In the rows, zero is written as 128.
Z: rows in a few groups, each row roughly a mix of its group's directions:
Z (184 x 13):
[[ 99  96  98 117  94 124 173 105 130 119 128 165 114]
 [137 159  89 124 153  95 140 154 147 180 122 136 130]
 [174 151 162 165 141 131 104 111 127 158 143 107 107]
 [110 154 140 133 124 156 115 110 188 129 101 117 165]
 [140 157  96 145 149 104 128 155 187 124 154 132 120]
 [ 90 106 107 103 131  92 146 118  97 125  89  98 136]
 [110 157 141 114 121 147 113 165 175 157 136 168 124]
 [103 146 104 129 174  89 141 123  96 140 103 157 143]
 [147 121 196 117 149 142 136 135 108 121 146  98 153]
 [ 86  97 130 130 113 159  89 135 120 167 156 108 134]
 [ 95 114 133 115 151 142 148 118 146 182 119 102  89]
 [128  85 138 168 122 151 112 109 128  81 112 158 118]
 [141 145 135  89 160 162  95 166 140 145 147 152 118]
 [191 105 122 122 133 122 114 128 128 179 113 118 148]
 [152 124 109  68 112 119  86 151 150 126 106 121 138]
 [117 152 137 156 122  72 104 117 105 137 120 134 174]
 [159 147 112 153 143  75 127 167 160 134 138 144 122]
 [116 112 116 178 139 144 146 142 104 178  97 134 142]
 [167 149 137 145 139 110  95 166  86  96 119 124 121]
 [125 106 132 145 124 151 138 194 143 160 131 145 157]
 [127 113 133 166 178 116  89 134 106 137 104 162 124]
 [101 133 129 157  74 118 169 163 130 151 138 138 126]
 [139  93  91 140 142 125 167 128 119 150 101  96  91]
 [122  99 115 116 142 137 102  70 163 105 157 134 140]
 [113 119 153 148 117 139 147  88  68 116 151 123 108]
 [113 141 158 134 122 156 116 154 144 188 133 165 131]
 [185 147 145 144 154 162 132 144 155 114 113 153 141]
 [124 120 119 128 110 143 146 160  82 169 100  88 136]
 [143 103 100 104 126  97 118 148 154 187 130 109 135]
 [197 128 132 134 132 122 109 124  92 131 151 101 149]
 [149 121 140  79 115 144 106 114 163 155 103 167 133]
 [ 85 129 136  94 160 149  96  91 143 151 124 122 150]
 [ 88 143 113 126 147 125 150  68 132 145 110 100 112]
 [108  74 129 166 148 164 114 101 107 127 141 140 119]
 [ 72  93 166 111 141 160 130 130 118 121 101 116 126]
 [ 53 101 128 115 113 129 148 128 141 117 109 148 117]
 [109 137 103 106 141  96 112 193 129 150 120 135 149]
 [118 118 122  85 139 132 123 198 152 120 111 139 139]
 [100 100 126  88 159 108  94 160 153 123 121 156 121]
 [140 156 155 153 105 166 144 147 139  89 139  95 151]
 [129 115 116 125  87 141 152 139 114 133 193 155 115]
 [124  60 139 118 135 122 131 141 106  98 168 133 121]
 [ 85 157 146 160 136 128 161 112 138 108 149  97 155]
 [112 138 136 166 155 118 105 140 132 180 107 104  94]
 [120 142 138 112 137 149 133 132 175 197 135 133 137]
 [135 121 157 175 138 128 148  85 102 161 132 127 159]
 [133 109 142  93 151  97 159 129  72 139 104 136 137]
 [125 124  73 122 108 103 111 129  99 101 175 129 130]
 [114 172 141 173 141 120 119 104 133  96 153 157 150]
 [ 96 125  92  86 110 144 125 159 140  98 142 135 164]
 [120 131 123 193 137 113 111 136 153 165 128  92 130]
 [ 77 103 132 158  98 135 151 124 115 108 101  93 134]
 [125 132 128 110 150 101 126 105 164 131 140 154 192]
 [167 168 105  94 112  97 143 155 111 100 122 128 139]
 [ 79 170  97 122 116 122 142 123 172 136 120 148 141]
 [151 167 116 123 178 136  90 129 145 144 132 110  95]
 [132 176 132 105 147 118 152 133 146  66 132 119 132]
 [101 177 146 157 139 131 167 143 157 120 147 154 117]
 [121 142 111 163 131 133 173 129 170  92 135 130  91]
 [134 148 148 139 171 142 124 145 114 151 138  89 179]
 [154 123 122 129 102 157 125 202 124 140 113 125 115]
 [124 142 118 147  87 122 173 136 159 136  88 148 102]
 [132 172 130 156 125 152 130 179 135  96 131 164 125]
 [104 123 136 116 107 148 122 143 179 181 108 149 135]
 [152 142 133 150  80 142 110 162 147  95 162 124 110]
 [ 80 101 106 146 116 145 101 176 127 139 139 103 118]
 [155 149 127  65 121 131 151 138 116  93 118 102 109]
 [107 139 162 142 138 160 108 141 150 148  73 156 125]
 [111 120 124  95  96 106 163  90 107 110 124 171 126]
 [128 114 113 119  81 146 158  86 116 173 137 137 113]
 [103 148 177 158 133 137 115 127 113 147 134  85  94]
 [137 153  93 137 128 136 183 163 130 128 107 132  89]
 [139  83 154 156 126  69 129 138 101 132 131 135 112]
 [114 131 103 114 122 131 171 128 160 135 128 136  63]
 [138 112 168 146 100 160 118  79 112 103 144 107 134]
 [131 184 145 139 106 162 141 105 152 155 135 150 150]
 [125 149  89 105 167  82 138 149 145 161 117 139 127]
 [109 125 105 117 125 146 131 159 155 157 145 149  69]
 [ 80 141 127 125 161 155 135 154 117 169 100 144 108]
 [100  72 150 119 155 148 109 150 142 100 104 143 125]
 [109 170 123 133 147 120 145 169 139 124 143  76 152]
 [158 110 110 128 135 123  75 167 146 143 112 164 141]
 [157  93 137 114 129 130 178 149 106 143 170 124 108]
 [172 146 165 158 124 147 177 112 135 145 122 115 137]
 [118 124  78 133  93 129 132 115 149 142 161 177 134]
 [154 123 134 143  98 140  94 175 138 102 145 122  86]
 [128 144 158 131 100 160 123 150 144 134 147 191 139]
 [121 129 168 154 145 126 165  86 134 156 130 153  96]
 [121 177 123 129 129 112 147 165 107 111 166 121  89]
 [121 124 107 101 172 158 115 104 126 117 136  76 106]
 [117 110  96 139 134  82 117 101 163 159 152 145 104]
 [ 69 155 140 142 146 148 133 133 162 110 144 130  93]
 [ 96 123 113  86  93 124 141 139 165 160 151 112 152]
 [ 96 140 153 106 124 167  85 156 132 142 163 147 129]
 [188 115 146 137 162 133  99 144 162 137 119 111 142]
 [136 137 111  99  94 111 154  86 120  90 168 129 136]
 [132 113 179 107 146 182 143 124 107 132 141 101 121]
 [156 143 144  91 152 144 160 114 151 102  83 145 130]
 [116 136 124 118 161 160  97 155 167 150 166 152 121]
 [ 95 141 157 107 133 166 159 151 155 132 131  84 140]
 [101 111  96 171 120 126 125 104 156 171 151 131 105]
 [106 143 139  72 118 145 141 142 175 101 146 118 138]
 [114 121 119 115 121 154 142 151 117 129 136 153  54]
 [139 149 114 130 109 130 102 169 126  82  99 151 164]
 [ 94  75 151 119 123 115 152 106  87 124 112 109 123]
 [111 114 116 153 111 100 152 118 115 100 135  69 100]
 [134 107 132 154  90 134 126 121 135 122 144 165 190]
 [137 114 110 116 132 130 150 116 134 109 200 122 163]
 [116  99 136 131 157 144 109 152  96 167 173 119 105]
 [135  66 100 154 147 140 111 108 126 101 155 122 114]
 [133 105 140 128 139 147 152 100 134 178  91  98 159]
 [101 133 123 124  76 120 144  87 114 105 168 148 126]
 [129 156 128 163  68 143  97 107 130 139 105 126 147]
 [181 143 145 152 138 140  95 107 113 145 148  87 123]
 [119 179 138 129 161 134 174 125 170 127 147 134 121]
 [157 130 142 128  89 148 121 159  91  95 123 141 169]
 [ 73 107 120 112 125 146 136 135 163 106 172 147 126]
 [130 121 119 142  78 104 103 122 132 159 168  88 128]
 [130  96 133 154 129 144 113 108 101 123 180 133  82]
 [148  84 119 131 110 114 122  98  79 101  99 108 132]
 [135 166 115 162 101 132 121  80 138 147 108 165 125]
 [155 141 126 131  97 108 166 175 101 112 115 141  96]
 [152 125 151 108 173 172 120 113 102 123 148 158 106]
 [102 151 130  99  79 113 142 119 151  81 122 140 108]
 [115 101 117 125 127 137 177  82 162 120  94 117 115]
 [127 132 118 136 126 114 100 186 167 130 142 164 154]
 [120 116  93 139 129 104 140 135 112  67 122  85 117]
 [135 142 158 159 118 116 124 100 148 170 136 170 162]
 [138 130 145 117 143 106 108 110  66 133 166 134  99]
 [129 170  98 119 158  80 128 130 157 149 144 123 101]
 [149 136 120  95 104 114 187 103 143  97 112 121 115]
 [124 109 124 128 152 117 181  82 110 129  97 146 105]
 [157 131 137 172  71 148 115 145 126 110 156 118 122]
 [146 140  90 133 154  65 155 141 142 128 110 143 123]
 [129 137 111 125 155 109 146  87 182 164 141 146 136]
 [ 97 105 153 114 104 163 133  85  86 131 106 135 128]
 [104 132  99 144 141 131 135 136 183 111 102 148  85]
 [147 118 118 136 110 197 118 139 155  90 126 126 120]
 [157  79 142 120 155 104 162 164 114 107 144 121 125]
 [133 153 103 125 120  93 102 176 163  94 125 142 135]
 [149 136 137 128 116 127 128 186  94 171  95 131 120]
 [151  69 130 110 131 126 115 161  90  94 130 122 126]
 [131 141 149  84 111 135 128 132  77 114 159 166 117]
 [ 93 131 126 110  94 164  82 106 100 129 102 122 136]
 [113 103 122 134 107 116 134 105  89  77 114  85 135]
 [113 115 135 107 106 126 107 102  96  68 132 101 145]
 [144 116 127 144 126 180 113 137 169  79 124 111 139]
 [106 136 165 120 119 152 119 158  87 153 170 136 105]
 [132 164 155  98 141 106 148 129 110 160  84 131  97]
 [153 133 158 146 118 156 146  69 126  94 138 109 131]
 [156  87 109 145 146 131 128 159 101 127 128 149  77]
 [ 99 136 116  99 153 151 169  93 125 130  98  93 125]
 [ 88 179 165 109 112 136 144 124 137 102 147 113 148]
 [132 186 117 114 124 137  81 148 140 150 131 101 149]
 [ 91 127 163 117 183 129  90 128 113 127 111 118 149]
 [ 89 115 105 104  83 129 132 151 145 154 117  94 103]
 [ 99 116 147  97 150 149 129  77 147 167 148 129 141]
 [139 114 158  90 171 172  99 139 110 110 135 117 128]
 [118 177  97  90 135 146 130  97 114 144  98 118 152]
 [119 125 125 105 148 169 100 188 136 125 114 127 156]
 [170 104 131 108 163 120 119 108 128 119 126 159 179]
 [121 142 146 174 123 119 137 140 148  95 100 179 147]
 [124 137 118 104 155 124  92 105 124  78  90 100 139]
 [170 115 110 154 170  94 119 112 107 155 103 136 118]
 [141 126  75 131 136  68 119 125 118 121 105 154 124]
 [174 110 123 176 149  98  93 114 142 128 136 148 121]
 [122 119 137 123 103 162 182 129 147 109 156 119 168]
 [177 146 142 130 118 110 125  94 125  77 147 107 145]
 [143 116  67 137 149 111  98 162 116 152 141 144 119]
 [115 145 150 181 107  99 150 129 127 165 123 110  96]
 [ 81 121 142  92 124 157 153  93 100 134 108 150 132]
 [141 103 113 121  89 114 102 170  79 151 121 121 127]
 [138 103 128 135 122 117 132 103  73  81 111  97 135]
 [161 150 114 127 133 139 113 128 127  77 118  96  80]
 [126 153 126 143 123 162 114 130 166 127 147  63 133]
 [114  98 109 186 109  98 124 113 151 110 154 144 123]
 [142 104 110 127 144  65 147 137 106 124 111 167 121]
 [114  87 142 154 117 146 139  91 142 137 129 144 183]
 [132 134 104 144  94 126 132 164 130 133 190 122 159]
 [125 140  93  96 147  88 116 173 128 162 118 149 130]
 [ 73 108 139  99 105 140 155 120 104 124  89 133 141]
 [124 127 126  88 128 164 107 160 107 139 168 167 137]
 [111 136 148 124 127 199 135 119 158 120 147  96 124]
 [ 76 104 141  96 125 164 134  83 134 122 132 136 112]]

the two rows of each list that fit no group, in list order (the others fit one group, some only roughly):
- K_271: [182 116 152 112 157 125 141 122 109 127 170 122 160]
- K_854: [ 91  96 123 148 122 101 108 112 114 127  83 124  86]
- K_214: [120 129 103 181 108 135 124 115 107 116 171  99 157]
- K_786: [ 85 141 112 119 176 115 122 102 129 131  77 130 140]
- K_123: [178 136 126 119 132 130 138 165 104 110  96 156 166]
- K_283: [114 101 163 122 131 156 180 135 157 164 116 113 125]
- K_457: [145 110 125 116 158 103 160  82 101 137 143  87 138]
- K_856: [114 144 122 130 143 121 169  89 134 160 169  89 127]
- K_933: [105 100 156 129  91 150 118  82 124 108 158 125 155]
- K_816: [ 89 136  77 148 106 124 104 163 140 144 102 141 136]
- K_661: [150 137 106 127 123 117 161 152  77 132  92 132 166]
 | K_214; K_786
- K_152: [151 141 118 125  76 133 133 153 173 141 163 115 152]
- K_753: [168 120 138  99 136 113 100 134 104  89 133 109  82]
- K_390: [125 105 100 158 123 127 148 182 136 130  81 110 115]
- K_954: [106 120  81 120 147  83 105 130 137 119 175 139 124]
- K_317: [140 151 173 110 136 115 122 150  94 169 140  95 149]
- K_233: [131  82 108 111 133 132 179  96 126 147  93 131 139]
- K_638: [136 113  97 129 172 146 165 129 168 133 118 129  88]
- K_955: [126 141 169 164 103 181 144 121 160 128 125 115 120]
- K_312: [108  75 126 157 138 131 145  97 177 120 131 140 144]
- K_974: [ 96 113 133 142 156 105  99 117  97 123 179 158 120]
- K_484: [ 96 139 125 142 112 122 122 114 124  74  91  86 109]
- K_733: [132 163 108 105 130 103 143 118 127 127 190 104 103]
- K_547: [101 121 120  92 116 172 130 105 139 148  81 123 155]
- K_695: [145 103 144 151 141 136 141  94 156 101  79 160 118]
- K_81: [114 121 164 131 100 138 170 133 114 138  81 167 133]
 | K_974; K_547
- K_329: [178 156 121 131 140 134 168 137 140 129  98 172 134]
- K_818: [ 56 130 114 101 113 145 113 127 117 118 148 106 112]
- K_392: [128 146  86 146 118 151 160 105 176 108  98 119 131]
- K_389: [141 121 101 131 144  95  86 104 113 124 184 114 128]
- K_224: [ 96 126  92 135 134 135 115 105 155 109 142  67 117]
- K_438: [100 120  96 142 164 124 107  78 133 148  97 105 129]
- K_31: [147 134  78 122 114 104 139 128 130 140 100 177  95]
- K_913: [153 119 154 125 107 126 190 164 117 140 134 107 105]
- K_648: [116 144 132 140 105 114 159 169 130 120  70 105 147]
- K_68: [114  89 112 107 135  84 156 125 115 111 153 165 151]
- K_101: [159 124 143 106 160 137 126 120 187  96 122 148 149]
- K_829: [121 135 135  76 141 147  95  74 127 108 144 132 139]
- K_705: [132 141 118 149  83  79 110 117 122 162 162 142 120]
- K_811: [ 69 123 123  90  91 125 121 106 142 113 100 134 121]
- K_795: [126 145 148 117 116 121 159 147 152 112 106  94 186]
 | K_438; K_811
- K_826: [ 94  79 130 160 111 151 121 117 157 161 107 131 143]
- K_518: [ 95 127 135 130 122 123  94 137 147 135 198 148 127]
- K_588: [115 108 110 100 118 155 139  81 172 102 111 144 144]
- K_426: [ 94 147 148 152 102 135 193 143 143 115 126 142 133]
- K_275: [172 127 150 118 136 129 114 104 126 149 138  75 166]
- K_70: [125 125 173 189 125 112 113 114 129 137 138  94 148]
- K_466: [ 74 119 152 120 115 127 166 140 147 135 133 174 146]
- K_727: [ 95 124 114 160 104 118 109 143 135  76 166 144 115]
- K_471: [100 184 131 100 129  87 143 155 137 130 108 111 118]
- K_223: [146 137 150 131 112 110 141 109 120 143 189 149 170]
- K_595: [159 118 115 158 159 121 106  95 152 125  84 128  97]
- K_210: [169 144 105 147 147 114 173 138 160 121 110 162 116]
- K_366: [121 169 161 109 164 124 167 138 127 172 123 115 130]
 | K_426; K_471
- K_167: [164 111 101 133 147  94 137 152 145 125 116  84  91]
- K_615: [127 101 127  87 146 116  97 127 167 181 132 133 120]
- K_636: [131  96  95 150  87 136 130 102 123  91 123 170 132]
- K_99: [127 117 130 137 156 119  92 158  91 108 165  97 159]
- K_256: [163 117  99 120 147 145 112 175 134 115 134 130 180]
- K_529: [133  95 111 113 130 157 158 191 127 118 114 119 106]
- K_587: [143 117 129 142 133 120 162 136 122 112 111 115 203]
- K_997: [176  93 131 114 133 106 107 130 132 128 115  72 139]
- K_151: [143 117 134 130  98 109  81 133 146 125 100 169 167]
- K_185: [124 122 144 119 128  85 125 107 115 150 187 118  92]
- K_363: [113 143 115 157 115 102 128 183 119 115 104  83 119]
- K_76: [156 125 156 164 124 162 141 130  83 126 124 145  87]
 | K_185; K_76
- K_893: [137 100 144 177  79 128 105 125 123 122 124  87 134]
- K_951: [101  78 144 134 166 111  99 126 127 118 115 116 170]
- K_468: [121 172 136 166 153 123 113  93 145 103 153 124  95]
- K_861: [127 134 149 141 135  99 126  64 106 135 157 107 101]
- K_311: [113 150 157 124 177 139 142  72 124 133 108 119 143]
- K_89: [ 68 127  84 123 135 134 151 162 151 125 144 139 130]
- K_899: [127 145 125 139 106 150 103 187 110 108 162  99 127]
- K_742: [141 106 107 101  94  99 124 112 132  91  95  91 145]
- K_804: [197 112 144 169 127 105 130 115 114 129 140 111 128]
- K_989: [ 99 113 136  92  89 142 105  93 109 147  93 134 146]
- K_486: [124 136 124 127  95 112 183 149 157 160 112 143 159]
- K_762: [116 186 152 125 110 146 115 151 109 119 138 118 174]
- K_867: [ 89 154 151 100 117 150 112  92 128 139 127 169 156]
- K_422: [163 157 165 117 142 167 140 125 140  86 121 108 150]
 | K_89; K_989
- K_515: [113 147 123  95 165 105 159  96 164 124 163 137 125]
- K_59: [105  86 162  99 139 153  91 154 142 118 130 106 146]
- K_248: [141 126  93 143  77 128 107 155 176 111 120 132 114]
- K_692: [168 105 105 107 162 132 156 139 122 139 142  97  86]
- K_368: [143 107 121 118 147 146 133 162 104 153  82 171 110]
- K_157: [135 109  80 153 136 111 118 108 138 102  95 143  84]
- K_936: [138  76 144 119 108 164 105 125 145 178 127 120 133]
- K_288: [123 138 195 110 154 150 125 145 113 162 134 111 114]
- K_912: [133 169 157  84 138 147 138 145 174 141 114 146 137]
- K_820: [ 93 152 135 128 112  96 150 113 114 121  99  85  89]
- K_52: [110 119 130  97 140 124 111 102 171 162 149 159  91]
 | K_515; K_248
- K_737: [117 149 127 130  84 133 151 158 114 122 136  66 140]
- K_469: [ 98 116 117 109  82 102 162 146 173 110 127 123 119]
- K_790: [105 135  87  91 136 125 113 153 126 115 150  80 155]
- K_779: [121 163 144 171 142 115  87 131 151 142 162  98 128]
- K_684: [135 151 120  85 139 130 116 173 119 145 144 108 177]
- K_74: [103 100 139 117 112 126 126 160 137 118 153 195 130]
- K_640: [172 167 157 150 115 104 130 125 108  88 114 114 112]
- K_887: [105 118 118 150 157  99 103 107 156 120 140 157  78]
- K_524: [167 104 159 118 124 137 104 131 136 103 168 138 173]
- K_570: [ 98 121 134 129 143 161 161 147 124 156 100 139 181]
- K_211: [ 83 134 121 178 122 114 138 141 174 103 127 139 142]
 | K_469; K_524
- K_837: [ 92 144 193 160 135 155 119 131 148 117 127 125 118]
- K_629: [116 144 100 126 131 106 130 149 174 142 128  77 162]
- K_714: [111 158 138 155 108 111 171  97 138 158 155 151 109]
- K_991: [146 139 169 157 102 129 162  97 147 164 150 137 142]
- K_590: [135 128  81 124 126 133 151 164 172  95 144 104 144]
- K_513: [124 180 112 170 124 127 142 143 133 174 136 108 107]
- K_213: [149 106 114 113 128 144 166 140 125  99 113 191 131]
- K_9: [172 144 122 141 142  92  95 103 124 131 146 155  89]
- K_383: [120 154 119 176 123 126 160 120 122 158 126  81 156]
- K_147: [103 170 115 155 156 118 128 131 156 156  97  90 122]
 | K_837; K_147
- K_419: [186 144 132 180 113 113 117 134 127 134 148 156 119]
- K_261: [131 122 124 112 104 112 118 143 154 110  75 103 177]
- K_49: [125 151 105 151 113 107 118 131 150  73  89 113 152]
- K_313: [138 137  91  74 142 119 121 141  99 119 147 120 171]
- K_270: [ 84 103 143 185 138 143 136 135  96 105 137 122 135]
- K_158: [121 103 130 118 137 122 201 120 103 155 112 132 111]
- K_516: [156 115 107 185 154  98 132 114 113 157 148 113 139]
- K_16: [113 104 125 108 178 103 135 117 115 127  95 154  86]
- K_806: [126 110 106 135 113 121  66 158 130 102 156 154 112]
- K_320: [135 117 158 158 154 106 126 142 160 160 139 176 150]
- K_139: [111 106  81 147 151 126 113 134 159 144 148  78 126]
 | K_158; K_320
